In the data rows, the value 128 means zero.
Some points, one per row:
[127 140 156  82 179 158 104  99  75 139 141 153 129 255  65 161 122  95 126 121 121  79  82 148  67 118  66 130 124  60 255 185  56 163  59  63 148 121 139 139 113 119 109 167 199 117 143 116]
[100 154 148 115  44 162 106 130 151  64  85 149 151  57 128  79 145  89 125 130 139  79  93  81 170 116 100  98 132  75 112  88 166 157 128  65  97 132 123 125 129  77 143 148 143 113 106 123]
[116 119 178 189  61 124  77  67 103  53 172 160 138  98 140 186 143  73 127 146  59 170  87  69 135 103 164  83 148  61 135  84 174   1 194 110 123 148 145 108 132 155 116 151 177 147  84 117]
[120 169 104 178 135 169 176 130 173 147  90  92 110 107 137 120 145 186  75  80 100  69 163 110 165 213  55 108 143  55 101  87 118  86  95 174 107 169  61 106 163  61  67 102 142 115  94 189]
[110  90 103 118 113 154 138  93 128 114 103 137 154 129 110 151 127 126 161 137 117 187 122 123  94 139 154 125 161 132 167 128 133 174 122 130 165 105 101 168 122 136 153 138 104 165 137 146]
[161 116 161 145 135 188 103 194 119 186 170  82 140 118 132  75 130 107 145  76 149 205 103 136 165 141 199  77  88 176 168 153 173 105  98  93 129 203 114 104 134 110 105 123 112 152 167  82]
[126 206  73  98  88 118 115 122 101  72 118 109 181 134 130  66  79 133 129 116  79 131  95 136 119 123  32 111 136 116   0 126 107 121 154  91 121 133  72 133 138  74 143  94 124 172 130 141]
[103 130 102 120 116 163 166  95 154 125 112 110 148 135 148  86  89 143 109  98 106  88 113 125 146 162  49 158 122 140  81 116 115  73 103 136 136 122 144 167 119 103 150 123 116 124 131 155]
[ 97  72 152  97 151 112 154 195  90 141 112  71  56 155  57  59 168 204 120  51 148 134  95 111 171  65 195 134 153 181 191 179 121 129 110 255 158 158 110 153  98 124 121 157 109  69 113 129]
[ 96 159  79 110 113 161  89 156 111  61  47 105 128  97 154 138 127  31 152 120 142 114 124 152  84 138 140 102 131  61 155 117 200 106 118  76 115 128 148 118 172  93 147  93 143 106 197 111]
[131  97 183 161 154  17 100  78  70  88 181 127  84 129 138 183 143  89  99 157 138 147  56  71 118  69  74 114 142 178 140 200 142  84 129  79 163 161 162  72 110 152 200 141  94  38 115 195]
[ 88  70 166 101 163 186 180  56 138 114 125  50 150 138  49 176 184 135 149 101 111 163 182 170 103 117 188 147 117 136 114 175 119 170  95  64 141 168 164 138 150 149 142 179  98 161 122 149]
[102 136  51  81  73 109 166 118 190 163 110 136 102 149 177 143 108 137 145 138 125  97 153 198 171 115 135 148 119 163  57 124  93 193  94 106  24 142 158 100 103  83 101 166 139 169 151 136]
[ 75 173  93 109 177 187 188 172 190 187  66 145 179  59 182 119  88 112 202  11 124  67 108 122 192 168 105  78 194 238 142  75 112 105 125 172 144 132 146 113 161  65  58 151 158  24 167 165]
[136 143 104 161 120 118  67 129 121  46 123 138 120 113 148 129 181  82 152 122 159 117 133 143 147  82 196  98 140  93 168 105 141 179  93 118 105 146 139 113 132 137 164 127 174 144 139  98]
[157 159  92 154 104 148 163 111 128 158  77 131 123 145 142 109 130 170  78 115 134 120 161 118 122 172  62 157 150 181  97 123 125 143 136 125  88 127 143 182 118  97 152 162 132  98 120 123]
[156 146 218 148 133  61  94 113 105  91 231 158  73 135 122 110 130 104 134 184 117 152 119  75 106 106 137  83  93 102 121 181 149 115  90 101 140 205 157 142 127 183 113 122 160 136  84  88]
Then 18 other points, each followed by its number:
[ 75 110 117 114 109 120 200 121 194 106 146 149 102 111 129 101 111 174 151  99 105 141 145 181  95 121 145 172 142  95 114 109  83 185 103 134 127 138 109 166  92  84 164 129 120 171 144 125] 0
[137  81 161 162 133 122 128 192 113 170 159 149 126 113 107 125 114 174 164 182 120 130 162 115 135 140 159 179 144 152  85  89 151 156  77 223 160 129 107 156 141 138  99 117 105 118 129 104] 1
[108 166 127 138  88 145  90  73 134  52 120 131 158 106 151 130 140  95 105 107 135  96  84 104 136 130 103  82 114  83 168 134 188 131 125  68 137 117 131 112 132 128 113  96 134 152 122 118] 2
[ 94  66  29 127  94 132 193 158 156 131  44  98   0  58 112  22  38  78 112  44  54 109 192 102 235  86  97 119   6 170 187 128  88 138 191 208  43  43 197   4  80 226   0 206  10 113  54  85] 3
[111 136  90 135 101 155 128 123 152 123  98 151 159 133 121 145  97  92 131 123 116 123 101 152 113 121  81 118 150  98  95  91 112 141 175 114 142 111  98 170 121 135 147 115 139 108 138 140] 4
[113  92 144  63  97  90 151  70 120  92 157 121  34 150 144 142 150 101 103 160 156 139 105 104  92 163 149 115 112 134 130 189 144  81  28  77 167  94 148 141 157 169 100 182 103 116  89 155] 5
[133 126 111 152 121 156  45  84 113  92 136 116 179  92 189 148 138  87 122 147 112 113  87 113 150 126 104 107 110  81 135 126 157 147 121 103 112 100 141 145 135 132 126 144 134 125 124 137] 6
[105 105 130 127 136 107 135  91 153 147 131 106 122 128  64 131  93 130 124 156 110 166 114 150 115 134 108 170 142 141 126 110  91 131 107 113 113  95 127 169 125 109 122 143 108 183  94 162] 7
[124 115  86 144 118  97 150 125 168 107  94 147 134 140 136 177 107 123 110 145  94 140 106 118 105 115 129 112 150  83 127 129 144 179 195  95 157 149 147 201 129 214 143 122 107 128 126 156] 8
[121 141 108 148 131 133 123 111 154 149 112 109 120 145 111 133  88 176 124 124  94  91 146 133 120 136  66 162 149 140  77 118 104 137 159 117 124 130 133 190 124 117 127 115  92 135 137 141] 9
[112 153 114  85 155 101  49 118 109 108 119 156 153 149 120 138 122  30 153 139 179 145  86 155 140 164 136  71  95  90 155 139 199 126 178  99 145 131 106 124 121 186 137 115 143 135 154 100] 10
[198 140 254 110 119 136 175  86 126 161 172 104  65 176 105 132  66 158 170 178  78  95  77  82 148 122 137 118 157 128 177 132 116 107 116 112 136 169 123 177  59 109 162 154 168 176  51 128] 11
[122 114 157 147 137 116 204  72 141 122 149 105 135 113  85 151 146  99 170 111  75 123  56 106 122  82 207 143 136 101 121  73 102 131  47 138 112 116 193  60 156 119 154 138  78 183  90 104] 12
[154 184 143 142 217  37 101 205 123  92 116  60 190 152 155 168 173 150 152 183 191 243  66 109  89 170 217  60 180  64 133 126 100 250 105 147 119  10 161  32 173 157  89  78 114  67 121  53] 13
[129 214 170 169 146 200 195 222  43 140  36 140 158 192 154 144 128 114 111 123 107 180 182  76 148 122 105 171 170 171 204  80 111 102 140 239 109 123 223  77 133 123 144 104  43 148 150  92] 14
[ 99  80 202  86  81 190 151 149 160 106 127 112 148 155  36 180 127 108 153 156 174 116 172 189 196 177 173 112  89 114 153  83 136 178 140 131 164 192 120 116  76 156 157 108 183  59 199  60] 15
[193 150  82  73 219 163 140 209 245 111 159  65 205 207 193  61 219  72 192 141 147 173  98 151  70 182 133 143 155 122 159  91 108 189 145 255  74   0 116 123 189 120 206 148 148 121 171 123] 16
[147 116  95 151 174 105 186 140 114 207 135 127 186 117 250 109 117 122 111 139 184 146 176 130 181 102 114 152 118 178 104  51 156 172 106 158 141 133 127 174 128 167  91 161  99  60  84 138] 17
Which two of these numbered points are nearest to each point below by angle, seen from the average point of the first points? Their numbers follow each, nearest first.
[ 93 183  31 106 127  72  77 148  39  94  54 165 255 141 210 113 211  96   3 101 240  24 187 116 145 162  93 149   2 133   5 128 157  91 100 180  38  61 121 135 143  68 115  36 172 155 136   6] > 6 2
[ 91 186  19  86 239 118   0 220 112 245  66 171   0  87 230  36  49 111 223 144  80 118 245  92 204 169  64  43 136 185 186 156  35 185 173 162 121  79  48  99 147  76 209 123 150  83 143 107] > 3 16
[106 132 135 155 107 137  81 124 137  61 118 139 131 139 140 196 119  79 134 155  81 146 109 139 102 114 167 103 142  66 125 118 164 134 218 101 153 145 135 194 122 223 167 114 146 117 119 137] > 8 4
[133  82 109 181  93 135 131 112 130 124  81 160 173 165  99 147 102 160 139 165 146 215 121 163 133 125 234 192 113 103 177  94  89 161 194 134 181  97 124 116  67 124 135 136 109 117 145  87] > 15 8
[126  93 144 162 111 102 128 144 165 151 131 128 137 121 115 127  82 129 142 152 100 136 166 127 134 133 146 131 136 122  77  96 144 158 140 160 168 168 117 154 127 145 140 138 126 135 162 147] > 1 8
[124 116 136 108 130 131  78  94 100  66  86 144  91 156 132 173 154  65 140 165 133 141 115 147 125 153 160 120 134  96 188 155 121 101 184  77 152  99 120 177 131 194 143 104 156 123 137 136] > 10 8
[188 128 145 101  65 173 207 156  61 173 120  54 130 104 116  50 156 149  65  16  86 153 104 157 178  85  81 173 227 175 141 222 138 111  42 138  61 140 137 160 169  48 118 142  72 218  85 106] > 14 7
[185 105 153 127 143 121 154 128 154 170 125 149 135  98 110 191 143 140 196 111 128 174 174 109 138 112 153 121 196 170 171 111 144 152 147 130 168  95 105 169  92 153 171  94 103 109 135  53] > 1 15
[115 159 184  88 211  71 133  60 131 133 181 112  66 168 181 164  98 128 102 106 174 190 165 149  97 142 143 163 168 172 150 185  97 103 110 128 211 168 111 106 142 117 154 109 196 142 136 130] > 5 11
